In the rows, 128 means zero.
Each path is a new rotation, seen through one point. The rows after it are directions, each followed by how far the rotation turns it, in degrees each step (0 if it stays put).
Each turn is a multiple of 5 degrees from 10 to 175, or 0.
Each row of a path follows its step; steps can be skipped.
path 1
step 0: [127 118 134 129 133 134 127 135 125 133 125 134 124 120 125 122 131 130
 141 123 132 129 122 125 137 127 134 134 122 125 117 127 127 124 133 133
 137 127 122 123 125 133 127 131 120 126 131 131 127 140 131 138]
step 1: [132 132 131 121 140 133 131 128 131 127 132 128 115 128 128 128 125 131
 131 131 132 138 121 135 133 141 109 132 125 127 125 124 124 125 131 133
 133 133 126 126 130 122 129 131 130 124 125 127 133 125 132 118]
step 9: [125 133 124 128 131 115 131 132 136 128 125 129 122 130 133 131 122 119
 127 134 130 132 118 131 132 135 128 130 130 117 129 127 135 136 133 135
 141 122 123 124 131 132 130 134 123 138 129 128 133 138 131 132]
step 16: [122 131 130 123 128 127 132 134 142 121 123 123 134 128 128 127 126 133
 131 126 124 136 130 132 136 135 127 135 125 115 129 135 125 124 126 136
 134 128 124 136 128 115 121 126 122 135 120 125 127 133 122 131]
step 17: [122 119 122 128 134 126 127 123 127 128 134 129 135 132 123 127 126 126
 134 133 140 135 130 133 133 123 132 132 127 125 134 123 126 122 127 131
 134 120 131 131 124 124 134 141 132 119 128 126 142 141 127 128]
step 19: [126 132 130 134 124 131 135 125 136 124 130 134 134 124 125 136 129 138
 129 133 131 135 115 130 129 118 123 132 134 123 120 129 136 129 133 117
 129 136 128 132 135 119 128 130 128 126 135 128 133 136 127 138]
step 21: [123 130 124 134 131 122 134 122 141 121 120 114 129 123 129 124 131 121
 129 128 131 126 124 132 129 121 118 134 133 131 121 128 134 126 122 137
 137 123 118 131 125 126 122 130 125 132 126 134 131 122 124 131]
Directions:
[127 124 129 129 128 129 127 130 125 128 127 128 128 129 127 128 128 127
 126 129 128 127 128 127 127 128 131 123 126 130 126 129 127 128 129 128
 127 128 128 126 127 127 126 131 128 127 128 127 130 130 127 129] | 145
[129 125 124 128 127 129 126 126 130 130 125 128 126 130 129 129 129 127
 128 128 125 128 131 129 130 125 128 127 128 128 131 129 128 128 128 129
 126 130 127 129 127 127 127 126 126 128 129 128 127 128 127 126] | 40
path 2
step 0: [125 127 126 135 131 127 121 128 134 114 125 125 124 119 120 123 123 135
 115 132 132 130 136 131 128 124 125 132 127 130 116 136 120 122 129 120
 130 126 123 125 134 130 120 128 129 126 127 126 123 131 123 133]
step 6: [122 124 123 127 129 126 124 123 126 127 126 128 136 128 120 134 132 128
 127 127 125 118 139 121 129 125 131 127 135 123 125 138 126 108 130 135
 130 133 131 130 129 118 124 122 122 128 128 131 121 135 135 129]
step 9: [131 130 140 123 137 129 123 125 128 133 122 126 135 118 131 138 129 123
 136 125 127 123 126 122 139 126 117 126 120 124 128 128 122 129 133 123
 126 126 128 129 118 130 130 135 124 127 134 134 123 129 129 124]
step 12: [115 126 126 117 126 129 120 129 137 132 125 127 132 129 126 123 127 128
 125 121 121 138 134 132 124 114 131 123 120 126 126 130 127 132 134 129
 132 129 137 125 128 122 123 132 133 131 129 136 117 132 131 133]
step 18: [125 124 122 121 125 126 137 127 128 121 139 125 135 127 127 125 123 136
 122 124 129 126 127 128 131 118 129 137 134 133 127 143 128 130 139 128
 130 136 133 126 124 136 125 125 133 121 120 124 121 127 127 127]
step 19: [125 130 122 134 133 129 135 127 128 132 134 124 133 130 117 121 116 129
 145 122 131 135 141 129 124 127 122 130 130 123 119 135 127 130 128 121
 127 124 137 136 124 129 126 136 126 135 126 129 129 130 128 124]
step 20: [130 125 133 121 123 135 130 133 132 131 114 134 126 126 129 121 130 126
 129 134 134 122 131 123 133 120 122 123 116 130 132 136 124 131 132 126
 136 123 140 135 122 129 125 133 128 139 133 135 127 126 129 129]
Directions:
[128 129 128 127 128 126 128 126 128 127 128 128 126 126 129 128 128 128
 124 129 125 129 128 128 130 127 128 128 130 128 129 128 126 127 125 128
 128 125 128 131 131 127 128 128 127 125 131 129 129 130 129 129] | 65
[129 127 128 127 123 128 127 129 131 129 128 127 127 130 128 127 127 128
 129 128 128 126 131 128 126 129 128 127 130 127 130 128 126 129 126 130
 129 126 129 125 127 126 125 130 126 127 129 129 130 126 126 129] | 85
[130 128 128 129 127 127 128 129 127 125 128 126 127 129 129 126 131 131
 126 131 128 128 129 127 127 129 128 131 127 130 129 129 129 129 130 127
 131 129 130 126 127 129 130 126 126 130 129 130 128 129 128 130] | 145
path 3
step 4: [120 133 141 126 135 125 131 134 129 143 124 134 127 128 129 127 128 123
 128 124 133 134 131 131 127 126 136 125 121 130 134 118 127 130 128 130
 128 122 126 128 118 128 135 126 125 123 138 129 129 121 130 131]
step 7: [141 131 130 134 134 130 133 131 127 126 125 134 123 130 121 130 131 133
 125 122 125 122 121 126 129 129 118 113 131 135 131 135 133 135 129 129
 131 125 136 121 121 127 129 126 134 126 129 130 132 134 126 130]
step 9: [128 128 127 130 130 129 134 121 125 110 126 130 134 130 126 133 133 133
 128 136 132 134 129 140 131 130 136 127 136 129 131 132 129 131 124 130
 136 122 125 124 124 122 126 142 124 126 126 127 123 128 129 128]
step 11: [128 126 132 125 111 129 128 121 132 126 129 125 134 136 134 121 129 118
 122 129 124 126 132 130 129 136 129 134 130 124 128 125 128 122 133 119
 130 130 131 141 123 130 124 133 127 124 127 126 126 123 131 134]
step 15: [133 141 121 124 137 125 125 126 121 123 127 128 121 125 127 124 123 133
 126 125 137 122 135 138 132 133 125 123 125 128 130 123 122 124 124 129
 127 124 132 117 138 126 132 125 129 130 129 127 128 126 123 119]
step 18: [127 120 130 121 138 126 125 126 122 121 137 127 123 123 123 130 144 133
 127 123 128 130 126 126 124 136 137 131 126 125 120 133 127 128 127 131
 129 132 128 134 125 126 127 126 123 129 120 130 140 129 131 128]
step 20: [118 130 130 131 132 127 129 129 117 127 135 134 135 131 123 130 124 123
 136 128 137 124 132 123 139 129 119 131 129 127 131 137 128 131 126 125
 123 133 124 141 128 126 130 129 131 131 128 125 130 124 140 135]
Directions:
[128 126 129 129 125 131 127 127 128 128 126 124 128 127 127 128 128 125
 127 130 124 130 128 128 127 130 128 128 128 126 130 128 129 129 124 126
 126 128 126 127 129 128 127 129 129 127 127 128 126 128 128 129] | 135
[127 132 127 130 128 127 128 127 128 129 131 129 128 129 126 126 128 128
 126 126 127 130 126 126 126 128 126 127 126 129 127 128 130 127 127 128
 127 128 127 126 130 129 131 130 129 128 128 125 125 128 130 126] | 45
[126 129 129 129 128 126 127 128 125 130 127 128 126 126 127 126 128 128
 126 129 130 129 128 128 127 128 128 129 131 129 128 128 129 126 128 128
 126 128 129 125 126 128 130 127 131 126 128 132 130 129 125 127] | 35
[130 127 129 129 128 128 127 129 129 126 129 128 128 129 126 128 131 128
 129 130 130 125 128 128 126 130 128 128 127 128 126 131 131 127 126 130
 127 127 127 129 128 128 128 131 128 128 128 127 127 128 123 128] | 40
[128 126 123 126 130 127 127 129 129 125 127 128 128 126 127 126 128 127
 129 129 128 129 128 130 127 128 129 128 128 129 126 126 126 126 128 129
 127 128 127 128 128 128 124 129 129 125 128 128 127 129 129 125] | 110
path 4
step 0: [117 121 120 133 124 123 122 138 117 120 129 128 120 127 127 124 123 127
 133 126 131 132 133 137 130 126 125 133 134 123 127 130 133 127 130 131
 126 131 123 120 128 129 116 118 123 128 123 125 125 130 129 121]
step 9: [119 137 119 125 125 129 127 132 126 124 136 132 135 126 133 129 131 128
 133 120 130 129 125 136 133 127 122 126 132 130 123 129 132 137 123 121
 128 130 114 136 135 132 126 130 131 134 116 128 131 129 127 126]
step 13: [126 132 126 139 121 131 122 130 124 122 129 128 133 124 133 124 129 122
 130 126 134 137 129 136 127 130 120 117 129 125 124 131 127 126 124 124
 130 134 124 131 130 127 124 121 134 133 132 124 111 130 128 119]
step 16: [119 121 117 121 135 131 132 119 134 124 124 128 126 131 133 122 126 125
 136 124 136 134 128 124 133 126 125 133 122 124 121 126 130 120 137 121
 124 138 123 124 131 127 125 130 125 125 124 123 133 137 130 124]
step 17: [127 138 125 135 123 126 121 126 125 127 137 136 130 128 135 133 124 134
 124 130 130 127 119 133 134 134 125 128 127 126 130 129 121 132 122 119
 135 130 126 122 130 129 117 121 115 136 121 127 125 129 128 125]
step 18: [121 121 119 130 131 135 134 131 136 135 131 130 136 132 127 126 128 124
 133 127 127 125 127 130 127 123 123 124 129 135 136 129 132 118 131 121
 134 141 125 135 134 132 125 119 133 129 129 126 132 130 125 139]
step 21: [127 131 130 141 134 123 117 136 123 129 131 136 130 132 130 125 119 129
 125 125 128 139 122 133 127 129 120 126 128 128 124 117 132 128 134 127
 119 138 125 119 130 135 124 125 127 131 129 127 124 127 124 126]
Directions:
[127 124 125 132 128 128 130 129 127 126 128 127 128 131 127 129 128 127
 127 129 128 130 127 127 128 130 127 127 129 128 127 128 127 128 131 130
 127 128 128 130 129 127 126 131 128 127 130 127 127 128 131 126] | 135
[127 129 127 128 127 126 131 125 129 126 129 132 127 130 128 129 128 130
 129 130 128 127 127 128 126 126 129 127 127 130 125 127 124 127 128 127
 126 126 126 127 129 128 127 127 130 130 127 127 129 129 128 129] | 55
[127 129 127 129 128 126 124 127 127 129 130 126 130 129 127 128 129 127
 127 126 126 127 130 128 129 126 131 128 126 125 128 128 125 126 128 129
 129 126 129 131 130 127 127 127 130 129 129 127 128 131 127 128] | 160
path 5
step 0: [124 140 130 126 141 136 130 123 127 132 134 115 126 122 137 135 123 115
 131 122 128 121 130 137 129 125 132 127 126 120 119 139 123 126 126 136
 122 127 124 120 130 129 126 125 127 124 133 130 120 133 127 131]
step 2: [120 124 134 133 135 123 129 135 136 137 133 130 131 120 121 131 128 132
 125 141 137 134 129 125 129 132 132 130 128 124 120 138 120 133 129 115
 124 125 121 129 131 122 136 119 127 134 128 130 118 129 125 122]
step 10: [122 121 122 137 133 122 126 142 120 124 126 128 126 123 127 130 126 136
 122 128 131 130 121 128 124 119 125 123 136 126 128 126 120 128 121 123
 137 134 136 130 139 134 140 120 130 126 131 130 126 140 131 122]
step 12: [133 128 127 125 131 126 131 124 124 130 121 119 127 126 143 127 127 130
 130 122 139 124 123 140 122 122 129 124 121 118 133 120 126 129 136 129
 122 128 134 137 127 135 130 119 125 130 127 127 113 123 130 137]
step 14: [119 134 133 128 132 120 134 122 117 129 133 129 129 129 131 125 129 136
 117 132 133 122 141 128 133 131 130 127 126 123 121 135 120 125 128 122
 129 134 138 123 140 122 131 125 117 127 131 133 128 129 121 138]
step 16: [117 135 131 130 134 115 128 133 129 134 128 122 119 126 129 133 127 117
 133 116 136 131 119 132 133 126 129 127 124 125 119 129 120 125 124 124
 126 128 131 123 121 121 131 130 129 117 128 132 120 129 140 129]
step 17: [134 131 129 137 129 132 133 127 123 128 118 128 129 124 129 133 120 124
 130 116 129 126 128 127 134 123 127 130 126 129 129 131 118 126 121 123
 117 133 125 120 133 124 127 126 117 133 130 118 113 143 123 132]
Directions:
[126 129 129 131 128 128 129 129 127 130 126 127 128 129 129 130 131 127
 130 128 130 126 129 125 128 128 128 130 126 127 126 133 127 128 128 128
 127 128 129 128 127 129 127 128 127 130 129 127 128 126 128 129] | 25
[130 127 127 128 124 129 130 128 128 127 128 129 129 130 130 127 127 129
 126 128 129 129 128 130 128 127 128 128 127 130 128 129 126 128 129 126
 129 130 128 125 125 128 126 128 126 128 128 126 127 126 126 131] | 135
[132 125 128 128 126 129 130 130 129 129 127 126 129 126 126 130 127 129
 129 125 129 126 126 127 129 127 124 129 126 129 128 127 127 127 127 129
 129 129 131 128 129 129 130 130 127 128 128 126 127 127 130 126] | 55
path 6
step 0: [126 121 122 120 130 120 119 134 133 121 142 128 132 124 129 134 135 127
 135 125 136 137 128 129 134 125 127 126 127 121 132 122 138 132 128 119
 130 132 125 131 136 127 130 128 119 126 125 126 127 134 135 127]
step 4: [123 122 130 128 133 133 123 135 127 128 128 123 132 134 121 129 128 129
 123 127 120 120 129 125 113 113 135 126 125 128 127 137 118 127 136 130
 130 139 128 131 132 129 130 123 131 136 132 126 123 122 122 128]
step 7: [114 131 127 126 127 129 124 128 127 125 123 125 128 130 132 125 133 129
 128 133 129 139 128 134 130 124 133 134 119 140 122 118 128 129 117 125
 119 133 127 128 130 131 126 133 133 136 118 116 127 135 132 129]
step 9: [127 122 123 120 121 122 126 133 135 127 123 126 126 126 115 133 130 130
 128 132 138 132 136 122 123 125 140 122 133 126 135 125 122 133 138 131
 130 133 126 129 130 133 125 130 126 126 125 135 131 133 137 116]
step 12: [123 122 126 141 133 117 118 128 131 131 126 134 131 133 125 129 129 125
 122 124 124 128 123 127 140 128 123 136 137 141 128 120 122 131 129 129
 121 133 127 129 129 121 125 126 123 122 129 127 136 126 134 137]
step 16: [127 122 122 127 125 137 129 131 122 122 125 125 133 126 139 123 144 126
 134 128 132 137 122 124 120 121 127 127 119 125 130 122 119 131 131 117
 133 123 126 127 137 127 123 128 129 128 122 124 127 129 131 120]
step 20: [124 125 126 119 128 127 122 131 123 129 129 121 126 128 117 129 133 120
 128 131 121 114 125 129 131 130 128 133 123 128 122 141 131 116 129 132
 134 130 121 133 122 123 140 121 136 126 130 132 127 136 123 127]
Directions:
[126 128 129 126 127 128 128 129 124 127 130 127 128 128 128 129 127 126
 127 128 128 128 130 127 126 127 130 127 126 128 126 130 130 129 126 125
 127 130 129 129 128 128 129 130 129 128 130 125 127 130 126 132] | 110
[128 126 129 126 126 129 128 128 129 129 129 130 126 129 126 130 128 128
 129 128 127 125 125 126 132 127 127 127 129 128 129 129 130 130 127 126
 129 128 130 126 125 128 126 129 129 128 129 129 130 129 129 127] | 120
path 7
step 1: [124 128 122 119 131 129 126 127 120 124 126 123 120 122 127 138 135 138
 136 126 131 132 128 132 126 124 133 133 124 128 120 123 133 127 139 130
 125 127 134 124 122 133 128 133 137 131 118 122 130 114 126 128]
step 5: [125 128 139 124 128 134 124 130 131 124 128 121 134 123 132 129 134 130
 134 135 136 138 129 132 138 129 119 128 124 130 138 118 129 126 128 132
 135 134 139 124 126 140 129 136 124 124 129 126 136 132 125 127]
step 7: [137 126 129 131 134 122 126 126 122 127 138 126 128 138 132 130 123 119
 126 126 125 127 130 125 130 121 119 132 128 123 135 131 124 135 133 124
 113 127 129 127 118 134 119 126 122 127 121 127 126 119 120 124]
step 8: [127 134 127 131 127 124 130 125 125 136 123 130 129 125 124 121 127 117
 130 137 140 126 117 126 116 132 132 138 134 131 127 126 124 127 132 125
 119 127 133 134 128 123 137 120 119 127 129 125 119 125 126 126]
step 13: [125 133 121 130 134 121 125 140 139 126 134 118 133 135 124 135 134 128
 129 125 133 130 128 124 131 118 127 138 127 120 130 133 127 121 118 134
 132 135 118 125 130 131 121 132 131 129 129 127 133 130 135 130]
step 19: [129 128 118 136 131 127 135 122 134 124 124 138 127 120 140 135 129 125
 128 131 126 128 126 121 121 127 136 133 123 127 121 136 128 136 134 122
 133 126 124 128 128 124 124 132 130 121 130 132 141 120 131 125]
step 21: [118 138 137 131 128 132 124 123 135 127 127 135 130 120 125 129 127 121
 129 127 130 132 126 131 132 119 128 129 135 126 128 131 130 118 123 126
 126 127 124 122 146 129 128 127 136 134 134 132 119 133 120 121]
Directions:
[128 132 130 126 124 126 126 128 129 129 129 127 126 128 126 127 130 127
 129 127 127 127 128 126 126 129 129 129 126 127 130 127 127 128 126 128
 128 129 129 129 129 127 126 128 128 127 129 126 128 127 130 125] | 80
[129 129 128 129 127 127 126 128 127 129 128 128 128 126 128 129 125 128
 130 125 129 132 129 128 127 130 131 128 127 131 126 128 127 128 128 126
 128 131 127 129 129 128 131 126 126 131 128 127 129 129 127 129] | 170
path 8
step 3: [128 136 129 124 135 131 125 141 130 125 126 126 135 136 130 119 125 121
 131 122 133 124 134 133 132 131 126 123 129 125 121 123 128 125 131 124
 124 139 128 130 125 121 126 132 135 118 134 134 127 139 121 125]
step 5: [124 135 121 122 135 125 127 131 119 121 133 125 130 128 131 123 131 120
 125 128 128 140 114 127 125 127 124 117 126 128 122 129 128 127 133 127
 124 129 134 125 129 131 126 129 132 125 131 134 141 138 119 132]
step 7: [123 125 124 123 129 123 134 126 120 128 126 128 133 126 134 127 127 135
 139 131 130 135 127 134 123 123 125 127 128 135 137 135 130 125 129 133
 116 128 130 125 136 131 132 130 132 125 129 128 127 148 127 136]
step 13: [135 133 122 131 132 128 120 130 126 127 131 127 131 137 134 118 135 131
 131 128 124 132 120 127 131 132 120 129 133 120 128 130 128 135 134 121
 119 122 133 129 124 123 129 128 132 129 135 142 126 139 134 132]
step 17: [126 128 130 122 119 121 131 133 120 129 120 123 117 130 133 124 128 130
 132 130 130 132 136 123 130 120 134 119 131 126 133 130 132 128 130 127
 126 139 128 129 118 134 133 135 138 119 133 130 128 139 131 127]
step 18: [125 132 131 124 135 128 136 134 125 131 128 123 127 133 133 125 124 125
 120 137 137 134 122 131 138 123 126 119 121 129 122 127 123 129 124 126
 120 127 139 126 126 123 139 132 132 124 138 128 131 123 133 122]
step 21: [126 128 123 124 136 129 131 121 134 130 131 126 129 140 126 119 135 125
 137 127 124 131 130 136 130 128 124 123 132 136 130 114 129 133 129 125
 116 129 139 130 133 131 131 130 126 119 138 129 124 131 127 130]
Directions:
[127 128 125 127 127 125 126 128 127 127 129 128 130 129 130 130 128 129
 129 130 127 129 128 128 130 128 128 130 125 130 125 127 127 127 128 129
 127 126 130 127 130 130 132 127 129 129 128 126 128 128 131 128] | 135
[127 128 126 127 128 127 128 129 130 127 126 129 129 131 128 129 130 130
 128 129 127 125 129 128 127 128 130 129 125 130 129 128 127 129 126 131
 128 131 126 127 130 127 129 130 127 128 129 129 127 128 125 132] | 80
[126 129 129 126 128 127 130 127 127 127 128 126 129 129 127 129 130 126
 126 130 125 127 126 129 125 128 128 125 130 130 128 127 126 129 128 127
 128 126 128 126 129 127 129 127 127 126 128 127 130 124 127 126] | 110
